Here are some points, each followed by its number:
[  2  20 -35 -21  12 -34   3  34 -28   6 -17 -42] 0
[-28  11   7   4  -9  13  11 -10  -4 -13  -9  16] 1
[-28  41  34  27  28  15   7  -9 -17  25  25  54] 2
[ 42 -31  -4 -39  12 -39  10 -16  60  24   5 -28] 3
[  2  17  -6   0 -34  33   0  -7   4   8  -3  52] 4
[-74 -24  11 -70  11 -24 -79  35  -5 -46   2 -58] 5
[  51  -27   86    3   -2   32   59  -56   10 -107  -48   22] 6
[ 10 -26 -10  -8 -10 -30  11 -13  28  21  23  -9] 7
[ 18  10  76  27  20  26  47 -45 -15 -43 -19  48] 8
[-14  20  -5   6   4  -1   1   8  -8  13   3   8] 9
[ 13  34   6  30   2   5  23 -23 -22  34  10  24] 10
New points follow, each followed by the numbers of its three nearest points above by angle, seen from the average point of the numbered points, nearest first.
[-18  26 -19  23  31  34 -21  29 -21  28 -17  12] 9 2 10
[-26  39  27  14  -1  27   4  -3 -12  18  19  64] 2 4 10
[ 21  12  -5   9 -33  29   4  -9  -3   6  -5  45] 4 10 1
[ 44 -30  -5 -41  10 -38  11 -19  52  21  -2 -24] 3 7 0
[ 28   1   6 -37  27 -20  -5  -6  53  13  -3 -10] 3 7 0
[  5  18 -63  63  42  54 -48  64 -25  15  -2 -36] 9 0 10
[ 19 -11  31   5  -6  11  37 -24  -3 -51 -42   4] 6 8 1
[  2  19 -28 -21   1 -25   2  36 -21   8 -18 -23] 0 9 5
[  2  14 -53  49  29  41 -38  52 -18  12   0 -30] 9 0 10
[-58 -26 -10 -52 -24  -9 -11 -22 -50 -38 -29 -25] 5 1 0
[-16  26 -27  28  25  41 -24  39 -22  28 -25  10] 9 0 2
[-55  21   5  22 -15   7  -7  -8  -4   3   1   7] 1 9 2
[ -9  14 -16   4  -6   2  -1  18  -1  14  -7   1] 9 0 4
[-60 -39  -6 -76 -31 -22 -22 -19 -76 -43 -32 -41] 5 0 1
[  0  10 -43  37  21  28 -31  41 -10  14   9 -21] 9 0 10
[ 17   5   6 -10  -1  -8  22   5 -14 -26 -31  -9] 0 6 5
[ 46 -25  71   8  -5  23  58 -54   4 -89 -50  18] 6 8 1
[ 30 -21  57   9  -7  22  54 -49  -2 -83 -55  16] 6 8 1
[ -6  18 -25  25  10  20 -16  29  -7  18  -5  -1] 9 0 10
[ 42 -34  -9 -43   5 -41  15 -20  46  19  -7 -21] 3 7 0
[-19  12  -2  16  -1  -5  -8   6  11  19  23   5] 9 7 2
[-80   3 -14 -20 -38  18  11 -24 -24 -47 -19 -18] 1 5 0
